In the rows, zero is written as 128.
Rotation paths and how fast each direction turns (deg/step)
Each turn is a multiple of 5 degrees from 10 to 175, or 0.
Each row of a path follows its step; steps can be skipped.
path 1
step 0: [115 127 133 135 114 123 121 120 130 134 129 122 123 128 134 129 128 118
 129 132 122 107 126 133 127 133 130 139 133 121 121 123]
step 1: [115 127 129 131 127 131 124 131 131 128 126 141 122 118 141 136 140 119
 119 134 120 125 124 140 127 127 135 140 125 120 129 131]
step 2: [118 137 118 135 125 120 128 137 138 121 127 132 121 122 141 139 122 117
 124 129 127 122 134 121 133 140 130 135 127 124 117 131]
step 4: [122 136 117 133 127 118 122 129 124 132 119 135 138 129 133 131 114 117
 130 119 126 124 118 137 127 125 130 143 131 129 119 128]
step 5: [130 129 120 141 131 130 129 119 131 140 121 128 126 124 131 124 128 119
 117 134 131 121 126 126 119 126 139 149 136 126 121 129]
step 6: [126 125 124 139 131 117 123 117 137 135 123 138 126 117 133 125 129 119
 135 129 127 131 126 134 127 131 132 136 120 107 118 130]
step 7: [124 128 125 142 130 133 131 130 143 127 119 124 141 120 130 140 132 114
 129 125 120 129 140 128 129 124 131 139 124 122 120 126]
step 8: [123 126 130 143 130 128 133 123 139 119 130 128 133 132 140 124 119 117
 125 118 125 130 125 136 130 133 144 129 126 122 118 117]
step 9: [123 124 130 127 123 130 125 127 139 129 113 136 131 136 130 122 130 106
 128 117 127 119 128 130 127 130 132 142 123 132 125 117]
step 10: [119 139 118 134 123 131 130 121 132 126 124 130 129 127 128 124 127 120
 119 119 129 114 120 126 128 125 141 138 117 112 135 126]
step 11: [130 127 111 124 119 135 119 122 139 130 137 129 127 123 138 124 131 115
 131 129 123 121 131 130 129 137 130 143 119 122 126 123]
Speeds:
[130 132 127 124 129 128 127 127 128 132 127 128 129 126 127 126 126 131
 130 127 131 123 128 130 124 129 128 131 130 126 132 123]  65
[125 125 131 126 125 128 128 125 129 132 124 129 123 130 127 126 130 128
 133 127 127 131 127 129 127 130 124 127 129 126 126 125]  125
path 2
step 0: [128 121 122 122 143 134 114 132 129 121 130 133 133 130 127 124 126 132
 125 129 118 123 123 121 122 127 145 141 124 127 132 128]
step 1: [128 140 138 133 131 116 145 125 118 127 134 136 138 127 128 128 127 133
 129 122 132 126 124 134 129 131 134 130 120 138 138 133]
step 2: [123 121 116 135 125 132 129 132 123 123 134 130 125 119 128 129 122 124
 135 127 127 127 128 139 137 126 132 117 138 133 116 140]
step 3: [135 119 124 132 137 129 116 126 124 134 123 127 133 139 117 125 120 142
 119 127 123 134 134 134 136 126 119 135 126 129 130 127]
step 4: [133 133 133 135 119 118 132 132 126 143 127 130 133 120 124 124 127 116
 137 128 129 125 129 123 128 117 125 137 128 140 128 116]
step 6: [138 129 130 136 135 126 118 130 136 114 133 118 130 140 132 121 131 126
 128 119 132 134 131 137 119 124 120 129 125 122 131 120]
step 7: [126 133 129 122 114 126 136 119 127 130 136 124 126 130 127 136 132 113
 128 123 114 126 120 131 139 129 124 136 131 124 134 121]
step 8: [126 125 120 136 124 127 125 130 126 129 123 130 123 127 125 128 140 138
 130 134 115 124 131 120 120 126 139 118 134 110 132 132]
step 9: [140 136 134 124 134 122 139 119 126 122 127 132 124 128 130 131 127 137
 126 130 134 141 136 133 118 134 119 119 133 128 127 116]
step 10: [128 128 137 117 125 141 128 129 131 130 134 122 124 130 120 132 126 115
 130 135 129 126 125 118 134 121 125 119 142 132 117 131]
step 11: [122 126 131 121 136 140 123 133 126 139 119 119 129 136 136 126 132 136
 129 138 124 130 138 124 124 137 133 134 124 124 140 131]
Speeds:
[124 125 130 128 129 126 130 131 124 130 128 127 127 129 129 133 131 126
 128 125 130 122 128 127 130 128 127 125 131 129 129 126]  125
[129 131 127 124 129 124 131 124 130 130 130 128 131 131 128 126 128 127
 126 125 128 125 132 130 124 125 126 128 127 131 127 128]  130
path 3
step 0: [134 128 115 124 136 132 129 114 141 127 135 128 125 119 122 123 115 120
 134 125 135 125 122 127 136 126 124 133 123 122 133 132]
step 1: [130 134 125 127 137 139 135 125 137 122 122 136 140 126 131 128 117 117
 128 135 129 115 126 118 135 131 119 130 128 130 138 131]
step 3: [117 128 121 129 138 130 130 115 132 131 139 124 128 119 132 123 118 130
 140 134 129 125 131 133 127 132 123 133 126 143 118 124]
step 4: [128 127 121 129 137 127 129 127 130 118 125 137 128 120 131 118 125 121
 133 134 139 126 132 128 125 124 119 142 128 145 123 138]
step 5: [126 134 123 133 128 126 135 144 130 119 124 135 128 123 138 123 125 123
 127 134 124 120 135 128 122 125 121 137 109 130 123 132]
step 6: [129 133 124 126 118 130 124 130 133 125 133 119 118 118 137 131 122 131
 122 142 126 120 134 135 125 135 126 136 117 131 115 124]
step 7: [133 134 129 120 135 125 116 119 132 113 124 123 119 118 134 123 127 126
 123 138 125 129 122 142 133 127 129 135 126 135 120 126]
step 8: [129 128 127 123 128 129 134 139 130 107 124 126 132 120 136 124 129 127
 134 135 122 133 119 138 139 122 130 136 124 128 132 134]
step 9: [129 122 121 127 123 131 128 136 134 124 137 113 127 117 126 130 127 119
 133 136 122 130 129 132 136 124 122 134 112 117 137 130]
step 10: [139 129 122 121 131 131 125 117 136 129 136 126 129 117 124 124 130 120
 129 136 126 123 126 131 142 140 121 133 121 120 134 122]
step 11: [136 133 126 119 136 133 140 120 142 120 125 127 136 121 135 121 126 125
 124 130 132 124 121 127 133 127 125 134 131 130 143 118]
Speeds:
[130 129 128 124 129 129 132 130 124 132 128 129 129 128 133 124 126 128
 128 124 129 130 126 130 129 129 132 130 124 127 127 127]  125
[128 129 126 129 127 128 128 126 124 130 132 124 125 129 131 129 131 126
 128 132 126 128 133 128 128 133 129 124 125 128 128 126]  100
[124 127 128 129 130 126 130 129 127 124 130 127 126 127 128 128 128 126
 133 126 132 135 128 129 131 126 129 125 129 130 126 128]  80
path 4
step 0: [123 128 133 128 133 138 118 124 128 132 148 133 131 132 121 130 117 126
 140 132 131 122 123 137 114 129 131 137 128 129 135 130]
step 1: [129 136 133 132 140 136 135 132 123 131 137 130 131 123 124 131 131 132
 130 132 118 144 119 135 115 124 134 123 118 128 135 137]
step 2: [125 136 125 130 131 139 122 133 133 115 136 136 126 126 117 143 133 114
 132 122 129 137 119 123 125 127 132 114 131 123 132 128]
step 4: [126 126 140 137 129 128 124 128 126 128 137 136 135 116 126 133 126 125
 124 121 117 147 124 135 120 128 131 132 121 138 119 138]
step 5: [124 133 123 135 128 140 120 129 139 126 142 136 118 127 124 135 121 118
 123 122 123 133 118 136 119 124 133 130 135 129 127 118]
step 6: [124 136 125 129 141 132 125 127 113 128 139 132 135 126 130 125 122 119
 127 137 125 126 115 129 115 131 142 131 125 132 131 119]
step 7: [130 132 133 122 133 133 125 130 115 116 134 128 127 112 124 136 120 120
 120 127 120 145 128 125 120 134 129 122 126 132 131 136]
step 8: [130 131 127 121 132 143 114 119 131 130 134 135 127 136 123 143 127 114
 119 123 117 128 125 123 120 127 121 127 132 129 127 125]
step 9: [126 131 141 130 130 135 121 123 124 136 127 136 144 131 132 135 123 117
 128 128 120 124 123 134 119 133 147 133 123 133 128 129]
step 10: [132 134 130 131 120 134 128 122 129 123 136 136 122 112 133 139 113 126
 128 125 119 137 131 133 120 121 138 126 122 133 139 132]
step 11: [125 134 123 129 137 130 122 117 127 136 135 139 123 127 127 135 126 115
 122 126 125 133 122 125 119 121 126 117 119 123 138 112]
Speeds:
[128 131 129 126 131 126 130 126 126 132 128 129 132 130 130 125 132 129
 126 129 124 128 123 126 129 124 127 129 124 128 127 127]  140
[128 130 127 128 129 132 132 130 132 132 130 128 128 128 134 127 126 131
 129 127 128 129 127 133 128 126 133 129 132 127 129 128]  80
[130 132 129 136 129 127 125 132 129 128 129 130 129 128 129 124 128 127
 130 128 131 130 130 125 128 125 126 128 127 126 125 128]  35
path 5
step 0: [121 134 139 131 121 138 117 137 123 133 123 127 125 128 128 116 128 129
 128 123 119 129 144 121 137 130 129 135 129 125 133 124]
step 1: [122 134 133 134 128 125 132 117 134 127 124 137 135 117 125 130 123 120
 118 125 133 141 128 129 131 132 128 124 113 125 136 136]
step 2: [130 119 113 130 121 121 136 134 118 135 137 134 123 134 123 128 121 129
 123 123 128 135 134 128 119 124 125 119 133 120 121 133]
step 3: [129 122 122 121 127 135 127 126 119 126 116 122 131 129 135 123 112 134
 122 125 127 130 121 128 130 132 135 144 128 127 124 114]
step 5: [129 126 130 140 125 130 136 130 118 130 129 137 128 135 124 126 134 121
 143 128 127 124 121 130 123 146 123 129 125 117 129 135]
step 6: [124 126 120 124 121 130 140 135 126 120 121 123 132 121 127 134 122 128
 133 118 130 115 128 125 128 117 127 124 121 126 143 121]
step 7: [136 135 134 136 115 119 119 140 130 133 122 129 126 122 134 126 118 132
 119 131 126 122 128 120 136 132 127 120 133 135 121 123]
step 8: [126 130 135 141 123 125 128 120 127 122 134 122 126 133 130 114 120 122
 129 120 125 135 134 137 132 130 125 140 128 130 135 138]
step 9: [121 127 123 117 122 126 124 124 132 138 135 132 137 132 113 134 115 122
 134 122 134 134 125 129 125 130 136 118 122 123 133 128]
step 10: [135 118 122 124 127 125 137 133 128 126 136 129 127 133 139 138 118 128
 122 134 115 127 123 116 130 129 127 133 121 122 117 126]
step 11: [128 130 131 125 125 139 134 123 125 116 136 124 121 129 131 119 119 134
 129 133 137 125 126 134 126 137 122 129 136 139 128 115]
Speeds:
[128 129 123 129 128 127 131 130 126 128 129 125 127 125 127 128 127 129
 127 133 127 129 125 124 124 126 125 126 126 126 130 126]  90
[131 129 129 126 127 126 130 129 130 131 128 128 128 123 125 135 129 128
 127 129 129 130 126 127 133 128 127 128 128 130 125 131]  130
path 6
step 0: [111 126 133 123 125 130 127 131 127 130 124 141 125 128 129 121 127 128
 135 127 119 128 133 134 130 125 147 131 123 132 128 129]
step 2: [119 122 127 121 120 124 135 129 132 130 118 134 139 140 122 122 122 130
 120 135 129 133 131 122 123 132 127 130 130 115 124 125]
step 3: [118 122 131 127 128 133 124 126 119 121 123 135 130 135 129 124 132 142
 123 130 122 120 118 130 138 123 131 132 131 130 115 131]
step 4: [136 131 133 123 130 126 127 140 125 140 122 139 130 135 134 118 134 133
 130 124 135 126 118 119 126 125 128 125 137 128 129 123]
step 5: [118 132 131 122 125 132 124 134 129 136 126 144 127 127 136 118 119 119
 121 131 120 125 132 129 124 126 130 133 123 121 127 138]
step 6: [122 119 131 121 141 133 133 126 120 130 125 136 127 124 135 130 130 135
 120 117 118 125 129 123 137 134 130 132 130 128 134 123]
step 7: [123 131 135 127 126 120 136 138 127 128 119 133 136 132 128 127 116 129
 124 127 131 138 119 121 136 135 127 123 131 117 134 124]
step 8: [116 130 129 117 120 132 127 126 126 121 122 143 132 128 125 130 123 130
 130 126 124 124 117 138 129 124 137 130 124 125 120 122]
step 9: [137 123 132 122 126 127 127 125 120 131 122 134 130 133 132 120 125 127
 123 120 129 122 120 118 135 123 139 125 134 138 132 119]
step 10: [125 121 129 132 127 127 138 135 136 133 120 142 131 130 124 110 119 124
 122 136 128 128 132 126 123 123 131 130 125 124 130 125]
step 11: [111 119 132 129 126 127 127 133 126 120 119 137 127 128 132 125 137 137
 122 120 119 117 132 129 135 127 129 132 125 130 131 131]
Speeds:
[124 130 125 129 127 130 127 128 129 130 129 129 132 130 132 130 127 129
 125 129 128 129 131 135 130 126 128 130 126 131 127 127]  135
[129 123 129 129 132 125 130 125 131 130 127 128 129 126 130 127 126 125
 124 128 128 125 134 127 127 131 129 130 126 128 130 129]  80
path 7
step 0: [132 124 135 140 126 133 128 119 135 136 118 138 120 121 121 133 124 123
 126 139 126 140 141 127 119 127 127 127 128 129 131 128]
step 1: [123 128 123 134 135 127 136 125 138 135 141 141 126 129 126 124 137 122
 131 133 134 142 135 125 134 120 126 132 135 136 135 133]
step 3: [120 133 122 122 133 127 125 126 135 143 120 128 123 131 125 137 131 111
 124 134 125 140 135 125 136 129 122 132 121 130 128 132]
step 4: [127 126 130 134 145 123 123 127 120 138 137 135 130 127 126 133 133 126
 129 131 124 141 128 130 123 138 124 123 119 134 142 133]
step 5: [109 135 134 119 132 133 128 127 118 129 135 125 134 136 132 135 127 126
 130 139 123 132 136 120 126 124 123 136 128 131 137 133]
step 6: [122 128 125 125 131 135 120 131 126 142 123 123 132 134 135 139 131 139
 120 125 125 146 131 128 126 135 117 120 131 125 132 128]
step 7: [129 133 136 125 130 120 122 140 130 141 127 126 142 134 124 137 128 130
 122 138 134 132 129 130 124 125 132 133 126 134 144 127]
step 8: [120 134 140 138 121 133 125 125 129 132 128 128 141 134 123 125 127 142
 129 134 123 140 123 120 128 133 126 126 131 128 134 143]
step 9: [128 128 131 132 128 136 131 132 123 143 122 126 139 118 124 133 121 138
 126 132 132 138 139 126 132 111 127 134 133 123 129 127]
step 10: [127 121 131 133 115 129 131 133 137 132 131 133 139 126 123 130 124 124
 120 124 136 146 119 134 131 127 121 130 136 131 141 132]
step 11: [130 140 135 132 128 133 129 131 121 133 124 135 128 121 122 124 117 130
 125 138 135 133 125 128 150 130 126 130 130 135 134 135]
Speeds:
[129 133 133 130 130 126 129 128 132 126 128 127 129 125 133 127 129 127
 128 123 124 127 130 130 129 128 127 128 128 126 129 125]  0
[127 127 128 125 130 134 129 125 127 127 122 127 131 130 126 128 128 129
 127 129 124 127 131 129 130 127 125 128 127 124 124 128]  115
[130 131 127 125 127 127 126 131 131 130 122 128 128 131 127 129 127 127
 126 129 129 126 125 131 131 133 127 127 128 132 128 127]  90
path 8
step 0: [127 119 125 127 132 132 131 130 130 131 131 132 139 123 137 110 128 135
 129 123 131 124 138 122 116 123 121 134 124 129 122 133]
step 2: [122 121 138 130 126 128 134 128 127 127 129 136 120 120 137 116 118 123
 130 121 125 131 141 124 125 136 133 126 132 137 126 128]
step 3: [127 135 130 137 132 129 127 129 126 133 138 134 139 125 127 118 116 134
 136 127 133 133 122 119 119 122 133 124 123 126 135 137]
step 4: [124 126 132 121 119 133 135 136 128 127 130 132 124 124 130 120 123 119
 134 126 128 127 128 133 131 119 145 125 139 125 140 123]
step 5: [131 123 132 138 136 121 124 130 135 130 131 141 131 131 130 121 123 127
 133 116 122 130 129 115 135 133 128 120 136 124 136 128]
step 6: [132 131 125 124 133 131 132 130 129 131 134 122 136 122 118 116 128 129
 133 124 125 126 133 126 121 109 130 124 142 119 129 131]
step 7: [126 123 130 119 134 125 131 129 139 124 126 137 128 127 132 126 127 125
 111 126 125 125 129 121 137 120 130 131 134 122 143 128]
step 8: [125 130 125 132 139 124 126 135 129 130 124 119 129 116 131 116 124 126
 128 119 120 120 136 119 126 135 122 129 138 124 127 134]
step 9: [122 141 123 128 133 130 132 126 126 126 133 138 131 117 120 126 123 123
 110 133 126 129 131 122 119 117 129 129 129 124 129 129]
step 10: [126 124 128 130 126 128 136 134 123 128 132 121 129 115 136 124 124 115
 117 122 127 122 127 123 139 132 135 128 125 135 137 135]
step 11: [130 143 123 141 131 129 121 139 122 125 133 136 132 123 133 121 130 118
 129 124 128 130 125 118 121 132 127 133 132 129 129 121]
Speeds:
[128 136 127 128 129 126 125 128 131 127 130 124 132 128 130 126 130 129
 133 129 126 124 127 129 125 128 129 127 127 129 128 129]  140
path 9
step 0: [138 124 118 128 136 137 126 136 138 127 130 121 124 131 111 127 138 116
 127 122 124 126 131 125 127 129 124 121 118 122 131 123]
step 1: [135 130 130 132 137 125 137 122 135 113 126 139 122 138 127 125 131 124
 133 124 115 120 123 123 122 126 123 119 133 130 129 134]
step 2: [142 131 131 131 125 132 121 136 149 121 119 131 125 128 133 122 125 130
 125 130 124 125 131 134 133 133 123 125 122 117 120 124]
step 3: [136 126 131 127 137 133 129 140 134 124 129 131 114 129 116 124 133 144
 129 125 129 121 127 125 121 116 120 134 128 133 126 130]
step 4: [142 141 127 123 132 120 131 142 130 124 124 139 132 121 121 126 133 124
 114 123 117 123 131 126 133 128 127 121 130 132 131 127]
step 5: [133 130 123 134 125 134 138 128 142 123 125 122 132 132 121 110 129 131
 125 115 123 125 129 119 129 124 130 128 121 132 116 131]
step 7: [134 131 126 134 124 132 128 127 139 121 125 138 127 123 113 137 124 130
 126 123 117 120 119 125 123 138 116 126 117 132 123 128]
step 8: [139 128 127 128 142 125 124 124 137 124 129 125 109 134 120 120 127 119
 116 125 124 125 136 130 129 124 126 126 119 128 124 125]
step 9: [151 124 134 129 138 134 134 127 132 122 125 139 129 127 128 122 132 137
 128 126 129 125 122 120 129 132 125 115 130 127 125 134]
step 10: [132 130 126 134 132 135 117 143 145 124 125 135 129 126 117 115 131 123
 120 130 122 130 128 128 123 131 125 134 134 126 125 127]
step 11: [129 136 125 132 137 124 128 138 129 121 127 131 118 127 132 120 128 142
 125 112 120 121 129 120 116 123 124 122 120 130 130 126]
Speeds:
[128 128 129 126 129 131 128 129 125 126 129 131 131 125 122 130 131 125
 131 131 126 126 124 129 128 129 127 129 133 129 131 130]  120
[127 127 131 129 130 128 127 128 129 130 132 124 123 132 128 128 129 128
 128 130 123 128 127 127 126 124 133 130 130 131 127 128]  145
[130 128 129 127 129 128 131 123 129 125 127 126 131 129 130 123 127 126
 129 129 128 127 126 129 132 127 132 125 130 127 126 131]  95
path 10
step 0: [135 122 122 130 137 132 126 128 120 121 141 132 122 120 126 130 130 116
 125 128 131 137 135 121 132 133 123 132 135 137 137 123]
step 1: [122 126 128 130 130 132 133 128 126 124 128 147 138 127 137 135 126 136
 122 141 138 131 127 127 129 128 126 133 141 132 124 131]
step 3: [130 137 120 132 138 137 136 130 122 124 129 125 125 138 131 124 133 126
 120 125 119 142 127 123 132 135 136 120 126 128 136 136]
step 4: [122 122 130 126 138 135 136 135 128 131 133 132 132 128 130 105 131 132
 121 127 141 127 132 125 133 126 119 125 133 126 128 132]
step 5: [138 128 141 118 130 124 124 128 126 135 138 129 123 125 131 121 117 132
 122 137 128 138 126 138 140 129 130 135 134 129 124 124]
step 6: [131 142 127 122 133 133 131 132 121 129 126 128 140 122 139 130 124 132
 132 136 120 134 132 127 125 126 138 119 126 117 117 127]
step 7: [130 123 138 123 136 138 126 133 130 122 129 124 133 122 127 119 139 116
 124 122 116 125 129 127 124 124 126 115 134 126 127 120]
step 8: [132 116 125 137 135 141 123 130 117 124 129 127 127 129 126 123 123 129
 126 130 126 136 126 124 134 134 133 136 138 137 125 114]
step 9: [129 130 127 124 131 134 118 135 127 135 132 141 141 128 132 134 118 136
 129 124 133 128 125 117 126 125 120 133 137 126 115 130]
step 10: [134 137 130 117 135 135 120 122 140 127 125 129 135 133 127 137 122 114
 124 124 124 134 121 135 133 126 130 120 134 133 129 131]
step 11: [122 123 119 129 136 143 128 129 128 120 118 124 126 131 134 129 129 130
 124 123 133 143 126 128 129 141 127 115 121 125 128 126]
Speeds:
[126 128 126 127 126 128 125 132 125 128 131 131 131 130 132 127 129 125
 125 126 128 130 129 131 134 129 130 124 130 128 126 126]  0
[130 126 129 125 130 127 129 128 132 128 128 129 129 130 132 125 130 126
 128 126 127 123 126 132 127 124 126 129 128 133 125 128]  135
path 11
step 0: [133 130 128 131 136 122 123 139 128 118 137 125 126 132 127 125 127 132
 140 139 127 125 127 114 121 138 133 133 126 122 137 121]
step 1: [132 122 127 121 125 141 135 127 120 127 143 124 122 123 120 125 127 132
 126 131 130 121 123 128 125 132 120 118 141 134 124 123]
step 2: [122 118 131 131 128 135 133 133 131 128 126 145 123 124 129 127 128 132
 126 125 124 117 131 142 124 117 128 120 124 122 134 130]
step 3: [124 123 128 126 129 127 123 134 135 125 114 133 118 136 126 130 122 130
 135 133 127 134 125 115 118 135 132 129 125 114 130 124]
step 5: [114 122 130 128 131 138 126 128 130 130 143 123 135 127 127 130 129 134
 127 128 124 124 134 138 135 116 132 116 126 119 133 123]
step 6: [122 120 126 120 122 124 122 133 129 132 111 134 131 127 120 129 134 138
 137 121 127 135 124 131 124 131 132 121 132 117 123 126]
step 7: [130 132 133 120 132 110 132 126 139 122 124 129 123 125 115 137 118 132
 125 136 123 126 132 125 129 127 132 136 137 129 128 133]
step 8: [119 135 130 120 127 127 124 124 123 123 146 118 134 132 119 122 121 128
 131 135 122 123 131 131 130 129 131 126 118 123 133 120]
step 9: [131 127 123 123 124 132 127 140 116 120 132 133 136 127 122 128 138 133
 141 120 125 132 127 138 127 130 131 118 137 127 122 124]
step 10: [128 122 122 122 124 116 128 133 133 130 125 145 124 123 129 127 119 131
 125 130 121 121 130 125 127 127 128 125 142 129 135 138]
step 11: [129 134 135 126 131 126 121 129 124 125 125 128 125 132 119 121 110 126
 127 134 126 116 133 127 121 136 121 133 117 120 131 121]
Speeds:
[127 131 131 126 127 126 128 126 130 121 129 130 124 131 130 127 129 128
 124 128 129 132 127 130 129 130 127 128 126 125 126 129]  85
[125 130 131 126 127 133 128 126 122 128 129 131 127 127 129 131 132 127
 130 127 127 125 127 129 132 127 131 126 127 129 125 128]  100
